Each path below is one point turned by a fixed rotation once a step. After each direction that follows a path, write how fast that rotation turns it, in degrees a step (0 if it stays still).
Each turn is a multiple of 5 degrees from 10 to 175, or 0.
Each row of a path follows its step; steps can be skipped.
path 1
step 0: [  9  18   0  11  -5  49   1 -27   6 -10  51 -17   6 -11  20 -37   2 -24
 -42  19  10   9 -10 -31 -13   3]
step 1: [  0  -7  20 -22   3 -41   8  19  16 -16  18  33 -31  14  12  29   7 -33
  18  -3  35  47   4  -6  -7  23]
step 2: [ 22  12  14  23  46  15 -11  -7  -4 -10  29 -22 -13 -15  15 -11 -16 -15
  20  17  15 -32 -28 -39   3 -39]
step 3: [  6 -23   6  -9 -31  -6   4  11 -12 -21  35  15   3  -5 -26   6 -35  -5
 -20  46  43  31  15   9 -31  17]
step 4: [ 46 -22   7   3   9 -26 -34  -3  26  -8 -12   4 -40 -19  29  24 -14  14
  29 -10 -12   4 -18 -24  -8 -40]
step 5: [  8 -40   0  19  -5  21  38 -45  -3   2  26 -38  -8 -18   3 -17 -30 -15
 -34  40   3   0   9   7 -11   2]
step 6: [ 43  -8   8 -15  -8 -17 -29   2  10 -20  -2  11 -17  18  11  37  26 -26
 -20  -7 -18  46   0 -15 -38  19]
step 7: [  7 -17  -3  -3  37   3  32 -20  17  21  16 -24 -38 -21  35  -9  20 -27
   4  13  25 -37 -35  -3  -7 -10]
step 8: [ 21  11  11  -6 -10   4   3  -6 -31 -18   8   0  22   4 -26  -5  10 -41
 -11  22  31  32  26 -41 -51  15]
step 9: [ 27  -7   0  -9  15 -16 -23   3  10  13  28  50 -35 -29  39   4  -3   8
  28 -13  25  -9 -36   4 -25   5]
step 10: [ -8  -3   3  12 -17   1  19 -30 -10 -17  13 -26  -3 -39   8 -34 -24  -9
  -5  23  33  14  25 -54   7 -21]
Speeds:
[  7  -4  19  -7  -3   7   8  11  -5  -5 -13   1   8   5   0  -5   2   8
   2   9   3  22   6  -1  -3  17]	145
[ 10  -6   3  18 -17  -4  -4 -10   3   8   5 -10   2   7  10   0   1  -4
  -2 -13   1   8  -3  -2  21  13]	65
[  7  -9  -3   9 -10 -10  -7  -3   2  -6  -8   8   5 -22  -4  -9 -16  16
   4  -1  -2 -10   9  -3  -5   8]	60
[-16 -20  -1   7  12   5  -7  -6  -1  12   4  -2  18   5  -9  -4  -4  -3
   1   4  -7   5  -6 -17  -7   4]	135
path 2
step 0: [  8 -29  -2  38 -27  -5  -4  12 -35 -10  -2  -7   6  44  17  37  28 -22
 -12  41  -2   5  -2 -31  -8  -3]
step 1: [-14 -16  12  22 -42  24  12  23 -31  15  -1 -19  32  28  -1  43  17 -14
  14  49 -20  -7  -4  -1  12  -5]
step 2: [-11  -9  -8  -3 -37  33  -2  36 -32  15 -11 -23  -6  11 -13  61   5  12
  22  17   0  -5 -39  -1  -6 -14]
step 3: [  1 -25 -16  15 -22  14   2  28 -29 -17   3 -13 -29  20  10  36  29   5
   4  14 -10   9 -45 -30 -27 -33]
step 4: [-11 -17  12  30 -28   6  23   8 -32 -20  -3   6   7  42   2  18  45 -14
   7  31 -33   4 -15 -22 -21 -19]
step 5: [-14  -4  21  15 -40   0  25  -3 -34   7 -22  -4   7  38  -8  64  12 -11
  21  24 -16  -9  -9   1 -13  15]
step 6: [  4 -16  -9  18 -29   9  22  12 -13  17  -8 -34 -19  20  10  73 -12  -4
  17  17 -13   6 -31 -22   1  -6]
step 7: [ -6 -24   6  20 -13  18  27  30  -8  -1   5 -26 -13  22   0  22  11  -2
  28  18 -39  11 -50 -26   1 -42]
step 8: [ -7  -9  38   9 -16   2  28  13 -32 -17 -17  11 -13  34 -17  24  28  15
  32   8 -31 -10 -39  -3 -26 -27]
step 9: [  8  -3  13  13 -35 -13  34 -17 -24 -13 -19   4 -20  37  14  58   2  -1
  13   2 -16 -18 -14 -19 -35  -5]
step 10: [ -6  -7  -1  20 -25  -2  45  -8   2   0  -1 -28   1  42  21  43 -13 -30
  15  10 -32  -1 -22 -28   4 -14]
Speeds:
[  2 -12  -3  -1  -8  14  -6   0  -5  -1   5  14  -4 -10   1  -8 -12  15
   9  -1  -4 -17  -3   1  -1 -20]	70
[ -9  -2 -12  -5  -7  10   4   0   9   9  -5 -15  12  -9  10  12 -18  -4
   0   3  -4  -4  -4   7  17   8]	80
[ 10  17  14  -2  -3   4   6   2  -4   6   5  -5   6 -12  -1  10  10  15
  -7   0 -13 -15  10   7  -8   9]	100
[-10  10   4   7   3   4 -17   0 -10   3 -11   1   0  11 -19  -4  -9   1
   0 -11  -6 -11 -14   4   1  14]	115
path 3
step 0: [-16  25  34 -33 -21  44 -22  -6  -8  24 -25  -9   3  -6  16 -43 -38   4
 -13   8  -2 -25  -1   7   4  -1]
step 1: [-23  26   1 -19 -10  29 -45 -13  -2  -1 -34  18 -35   3 -16 -17 -33  25
  15  28 -15  -9 -23   1  23  14]
step 2: [-14  37   7 -48  -6 -11 -30  -8 -11  17 -45 -24  -8 -24   4 -16 -20  30
  13  21  12  17 -17  -8 -15   1]
step 3: [-34  41 -11 -36 -34  32  -9 -15 -11  -4 -53  -6   9 -13  18 -21  15  19
  -3  -3  -2 -16 -12   4  16  -4]
step 4: [-26  21 -22 -21   7  -6 -19 -20  -8 -20 -44  17 -23 -10  -7   3  16  56
  11  19 -11   4 -28  17   1 -17]
step 5: [-19  12 -22 -43  -2 -11   1  -6   2   9 -30 -17  17 -32  28   1  10  50
  -7   8   9  -9 -14  18 -36 -28]
step 6: [-10   8 -29 -20  -6  35  -2  -5  13  -5 -29  17  -2 -16  29  10  20  37
 -23  -8 -20 -43  -8  44   2 -18]
step 7: [ 11   8 -26 -26  24  -8 -15  -1  14  -8  -6  25 -17  -3   7  26 -20  64
 -18  10 -13  -9 -14  41 -21  -9]
step 8: [ 11  13 -30 -41  -7   0  -1  23  31  26  -4 -23   4 -15  29  15 -18  36
 -32  -5  10 -29   9  31 -18  10]
step 9: [ 16  33 -21 -10   2  16   2   9  27  -4 -18  13 -32  12   7  13  -3  26
 -45  -9  -5 -32  12  41  28  27]
step 10: [  6  30 -22 -19   8 -35   9   3  16   0  12  -2 -26  16  -8   5 -30  57
 -30   7  26   3   3  19   5  31]
Speeds:
[-10  -6  -4 -10  -4  14  -1   8   0   7  -3 -10   9  12  -3 -10  12  -3
 -13 -17 -11 -11   9 -11  -2   3]	130
[ -6 -10  -8  -8  14 -11   0  12   7  12  -1 -16  -5  -6  -3   5  -2   2
   9  10   6   1  -7 -15 -18   7]	125
[  7  20  -4  -8 -10  -3  -8  11   2  -3 -11  -5  -4  10  -4   6 -10  -9
   2  -3   3  12   6  -7  10  19]	45
[ -2   1   0 -10   0  10 -11 -25 -13   0  -7   1   0 -11  -8  -9  -2  -9
  12  -7   5   4 -12 -14  -2   0]	25
path 4
step 0: [ 12  -4  -9   2  -8   9  13   3 -14  46  46  13 -28 -11  -7  11  16   3
  40  -8  -1  10   9 -36 -39  -5]
step 1: [-28 -39 -21   5  21  -5   1  25 -19  19   0  33 -18  -9 -23   5   3  -3
   1 -32  28  30 -13 -13 -30 -33]
step 2: [-16  24 -23  16  24   1 -12   9   9  -5 -29  29  34 -14 -28  31 -24  23
  -3  -7  13   8   0 -26 -30 -30]
step 3: [  2  59 -36  27 -29   0 -10   8  -5   9   0   5  -6   5 -19  36   1  -1
  12  -4   0  -7  17 -52  -6   0]
step 4: [-22 -18 -25   4 -35   5  13   0 -20  25  16  13 -28  15 -22   6 -26 -17
 -14 -24  23   2  34 -39   5  17]
step 5: [-35 -36  -4 -41  -4  21   4  20  18 -14  16  18  18  -6  -1  25 -29  11
   5 -20  32   5  20 -27 -22  -4]
step 6: [-30  19 -17   6 -13  35 -13  26  17 -49  -3   5   2  -8  -6  42  21   1
  19 -31   1   2   7  -4 -24 -22]
step 7: [-15  17 -11  45 -27  28  24 -27   7 -17 -19  16 -21 -16 -29   9   6 -22
  -8 -12  -8   5  36  -9 -29   5]
step 8: [  5   1   8 -15 -34   5  22 -13  10  14  15  23  -8 -27  -7  -2  -4 -17
   0  21  30  30  28 -31 -51  22]
step 9: [ -3   7  -2 -35 -11   4 -10  16  -4   0  27   6 -17 -11  -1  22   3  -5
  -4 -35  35  61 -17  -3 -36 -11]
step 10: [ -8  14 -30  -2  34  12  16 -34   3 -17  -7   8  -2 -22 -16  38  -1  16
 -15 -51  -7  34   4 -10 -11 -30]
Speeds:
[ -5   8   5  -7   4   2   6   9  -1   0 -13  10   2  30   1  -6  -8  -6
   9  -4  -5  -1   3 -16   8  -4]	35
[ -4  -3 -13   4  -8  -4  -5  -1 -20 -11   0   1 -11   8  -2   4 -13 -18
   5   2  -5   9 -10  17   0  -4]	130
[ 18  10  -7   0  13 -18  -9  -6   4  12  -8  12 -10  -2   4   0  -2   0
  -5   0   8  16  -2  -4  -1 -11]	45
[ -6 -12  -7  -7   5   6 -15   0  -1  -2  -4   1  18  -9   7  -5  10  -9
  -3 -11 -13   5   1  -3   4 -21]	85
[ -4 -15  17 -15 -13  -9   5   8 -12   6  -2  14   1  -5  -6   2   6   0
  -2   8  16   2   1   4   7  -9]	95
path 5
step 0: [  8   8  27 -32  15   1 -10 -16   7   6 -27 -30 -45 -12 -10  -1  -8  30
  -1  -7  -6   2 -45   7 -34  15]
step 1: [ 18 -10  15 -28  10  -2  58 -17   3  -6 -25   7  -2 -17   0  11  -2  15
 -30   3  36  -1  15 -21 -40  -2]
step 2: [ 35  35 -10   2 -10 -30  40   0  14   2  20 -19  -5  -5 -32  17  26  10
  -2 -27   9 -21 -11 -32   5   7]
step 3: [  2 -29 -11 -39   0  -6  20  10  19   4  11  15 -45  -5 -34  21  -6  23
   6   4 -26 -22 -35  -4  18   3]
step 4: [ -2 -41 -13  -1 -11   0  46 -10  18  -3 -29  24 -29   7  -6  11   7   2
  32  -4  52   5   1   8  12   6]
step 5: [ 16  14  -8   2 -16 -11  30  13 -13   0 -30 -40   7   7 -39 -23  16  30
  32 -11  11  15 -14  14  27  17]
step 6: [-12 -15 -15 -27 -17  11  15   3 -21 -23 -47   6  -3 -22 -35 -10 -19  12
 -29 -19 -25   6 -32  -8  15 -12]
step 7: [ -8   8  -3   3 -25  -5  19 -25 -10 -13 -35  16 -10 -10  13  19   1   2
  26 -60  16  -9 -18  -1 -26 -31]
step 8: [  6  -1  20 -16  21 -12  28  -5  -7   1   1 -52  -5 -24  22  -7  14  43
  20 -20  -8 -18 -27  19   1 -24]
step 9: [ 12 -27  14 -15  36   1  25 -20  22 -25 -19 -19 -16 -25 -12 -11 -13  -3
 -19  -6   5  -2  -1 -45  15 -34]
step 10: [ 23  27  26 -15 -18 -29  17 -23  10 -28  -1   7 -14  -2 -25  37   7   3
  42  -5   9  17   6 -33   3 -21]
Speeds:
[-13   4   2  -3   2   2   7 -14 -18   1   7   5   5  -5   3   4 -11   3
  16  12  19 -10  -4   3  -7   8]	110
[ -9  13   4   1   0 -11   0  11  -9  -1  17 -20  -5   1   3   3   9   5
   7  -9  -5  12 -10   1   5  16]	130
[  1  -2   0   4   8  10  20   2  -7  10  14  -6   1   7   6   8  -1  -5
  -6 -14 -11 -18   0  -6 -10 -10]	60
[  7  -1   8  -3 -23  -8  14  -8  10  11   3   1  19   6  17   2   0   4
   3  -2   2  10   5   5   1   0]	120
[  6  11 -15 -16  10   8   7   3   4  -6  -1  -4   4 -12   6  -1   9  -5
   5  -5   3  -1  19  19   1   5]	110
[ -3  -6 -10  12 -11  11   9  10  -7  11  -8  -4  -3   5 -13  12  -9 -12
   8   6  -5   7   3  13  12   5]	45
[ -9   1   5   5   4   4  -1  -1   0 -25  -2 -10  11   2   8   3  -9  -2
  12   0  -6   3  -1   2  11 -24]	25
path 6
step 0: [ 11   1   3   6 -12 -17 -16 -15  39  18 -35 -32 -14  18  19 -28 -13   6
   6  22  80  -6  -3 -11  -4   9]
step 1: [ 20   2 -25 -27 -35  16  18 -25 -28 -20  -9  31  49  40 -26  15  -8   6
  18  15   9   5  -8  27 -22 -16]
step 2: [  2 -17   0   5 -22  13  -3 -21  26 -55  12 -29 -29   2  33  31  41 -13
 -38   7 -13  15 -36  11  17   1]
step 3: [-35  -9  38   1   2 -21  12  22 -62  44  -1 -34  12  25  18  23   7  14
   8   2 -24  14  -9  23   7  -2]
step 4: [ 24 -21  20 -11  11 -22 -29 -18  31  16  22 -46  -2  -5 -16 -51 -10   4
 -17  -6  35  30  15  12 -21 -15]
step 5: [ 15 -53  -3  13 -20  16   4 -15 -10   8  -5  62  17  18   8  11 -26  50
  14 -12   6   3  -6  -7 -31 -21]
step 6: [ 18  -8 -17  -6   2 -35 -31  10  37 -33   5   3 -21   9 -17  55  -2 -28
   1   7  -9  38 -40 -12  16   7]
step 7: [-14  18  42  24  15 -35  24  28 -15   3  11  10  18  22   5   5  22  42
  -7  46  -3 -26 -21  20  11  33]
step 8: [ 14  -7  -7 -15   1 -14 -28  -6  20  26  28 -34   9  38  15   3  -6 -41
 -10   6  40 -17  47  21 -27  22]
step 9: [  8 -40 -12   9 -28  26  11  -4 -37 -20 -34  -3  28   3   1  -7   6  24
   9  -1  63 -11 -34 -24 -24 -13]
step 10: [ 14 -17 -17 -48   4  -1  10 -41  -1 -26 -16 -12 -29  19 -19  38   8 -14
   4  42 -35  36  -9  17  -6 -13]
Speeds:
[ 17  -1  10  -3  -4  11 -14  -1   1   4  -9   0   8  -2  -7  13  10   5
  -9   5 -15  -3  -1  -2  19   9]	85
[  0   9 -12  -3   1  -7  -4   4   5  -8  -9   0  12   2   6   8   5  -7
   6  20  10 -26   2  -3  -4   6]	45
[ -1   6  -3   1   1  -4   0  15  -8   3 -10  -7  17 -10 -13  -4  -5  -9
   5   7  10  21 -13  -2   8  -1]	125
path 7
step 0: [  1  25 -27 -36   5  20  15   0 -20 -31  50   4  12  -6   5 -27 -20  -9
 -25 -44  -1 -18  34  24  23  20]
step 1: [-10 -42  20  33  27 -14 -19 -27   4 -21 -25  20 -10 -19 -16  14   4   4
  14 -24  32 -14 -26  62  -7 -12]
step 2: [  9  15  34 -31   3   1  50 -26  27 -13  16  11  -8   4  29  27   5 -49
  40   8 -18  18  -1 -23  13  -1]
step 3: [-16  -4  21  13   8  -8  10  -9 -41   7  36 -22  36 -22 -61  27 -25  28
 -27  15 -20  18   0  -2 -14   2]
step 4: [ 46  13   2 -15   7  -6 -10  20  15 -49 -18  -1  24 -24  12 -28   5  26
   8 -27  23  10  10 -23   8 -55]
step 5: [-11 -11 -16  19 -46   7  46 -37 -18  -6  18  11   3  -3  -4 -33  32 -15
  -8  32  48  -2   1  29   8  19]
step 6: [-41  33  20 -27  26 -16 -11 -57 -26 -21  -9  -6 -17  17  32   5 -25  19
  -3 -30 -24 -20   8  12  12 -18]
step 7: [ 19 -32   3 -16  19   1  14   3  55 -10  54  12   1 -38   4  17 -29  22
   3   1  14   0 -35  26 -21  20]
step 8: [ 13  10  21   9  -2 -27  -8 -16  -8   0  24  -5  26 -11 -33  10  48 -59
  19 -44 -17  14  18   5  12 -26]
step 9: [  4 -13   4 -11  17  33  42   9 -33 -34 -31  -2  10  -6 -10  27 -45   0
  -5  34  22  32  30  21  10 -18]
step 10: [ 22  10  54  18  -7 -14  25 -18 -14 -22   4   8   6   3  -7 -26  17  46
  16  -5  12 -38 -35 -47  -2   0]
Speeds:
[  9  -7 -12   5  10  11  14  -6  18   2   0  -4  10   0   9   5   2   8
   8   7  -3 -15  17  -6   4   2]	145
[ -7  -4  -1  10   4  -4   6  -3 -13  -3   4 -15   1 -11   1 -13  12 -10
  -9  -5 -19   1   9  -2   1  18]	135
[  7 -10   8  -4  13   5   0   8  -5   0  -5   9  -6 -13   6  -7   8  15
   4 -12   6  -3   0  -3 -26   4]	120
[  0  12  -5  -6  -4  10  11  -1  -6   6 -16   3   6  -5  -5  16  -1   9
 -19 -12 -13  -5  -2  12   0  -2]	125
[  0  20  -1  11 -15  -2   3   1  -4  -5 -12  -4  14 -10   1 -12  -9   3
  -1  11   8  -3   5 -13 -14  -2]	60
[ 14   8  -1  17  13 -10   3   2  14  -4  -1  17  -8  -4  -5 -13   2  -2
 -14   6  -8  -1  -9   6   4  -7]	115
path 8
step 0: [-41  24 -12 -14  -3  -8  13   8   3 -22 -38   2  25 -32  19  22 -49   2
   0  36  17  35 -12 -15 -11   2]
step 1: [-17  -5  20 -28 -17   3  -5 -11  -5   3  49 -12 -36  12  29 -16 -34 -17
 -30   4  -6 -30 -34  17  25  29]
step 2: [  0  -4 -11   4 -43  13 -14  19  -3   5 -73 -43   3   6  13  -9   3  26
  -6  11  22 -30 -14  -2  -8 -20]
step 3: [-20   3  41 -35 -17 -41   6  32  20   9  22 -14 -27  -2  28  20  22 -29
  17 -32  23  19   4 -10   0  -1]
step 4: [-34 -53 -12  17   8  20  22 -37 -19  -5  -7 -28  -9   3   4 -22  -9 -23
  21  13  19 -16   2  -3 -39 -33]
step 5: [  4   5  27  40 -43  -4   8  55  23 -18  14  24   4  -3   6  -4   1 -32
 -22   5 -20  13 -22  -6 -43   8]
step 6: [-14 -47 -25   1  42   8 -18  20  19  32  -8 -11 -39  27  22   6  11  -2
   5  40 -25  -2  16  27  -4  16]
step 7: [  5  27  -1 -23  -4  -8  11  26 -10   7 -33   4  33   7 -31  25 -41 -45
  11  20  30   6  -9   7 -37  20]
step 8: [ 11 -10  43  -7   1  34  13  -2  25  29  22  -9 -12  18  18 -38 -30 -30
   8  15 -12 -11  15   6  47   8]
step 9: [  3  11 -11  -1 -19  19 -36   4   0  11 -19  -8  50  38  32   9 -11  19
   3  21  17  -7   8 -44 -36 -23]
step 10: [-36  -1  44 -19 -17 -10  14 -10  20   0  20 -22   0   7   3  46  21 -21
  12   2 -36   4   1 -30  16  42]
Speeds:
[  2  -8  12   2 -12  -8 -18 -10   4   8   4 -11  -7  -4 -15   2  -8   3
 -10  13   5  18   6   2  -6  -3]	0
[ 16  -1  -3  -1 -13   9  10  -6 -17   1   1 -15   6  -6  -5  18  -2   0
   5   1  -9 -10   1   8 -15   1]	140
[ -9   8   2  -1  14  -6   8   4   4   3  -8  -7  -9  -2 -15  20  -9  -8
   8 -10  10  -2  15   5   6 -10]	95
[ 18   9  -7  16  13   3   5   0   1  10   4   4   6  11   2   3 -11  -8
   6  18   2  12   3   2   6  12]	40
[-17  -5  -1  23   2   2   5  -7   2 -13  11   7   1   0   4  16   1   2
  -2   2 -13   7   5 -13  -8  -4]	65
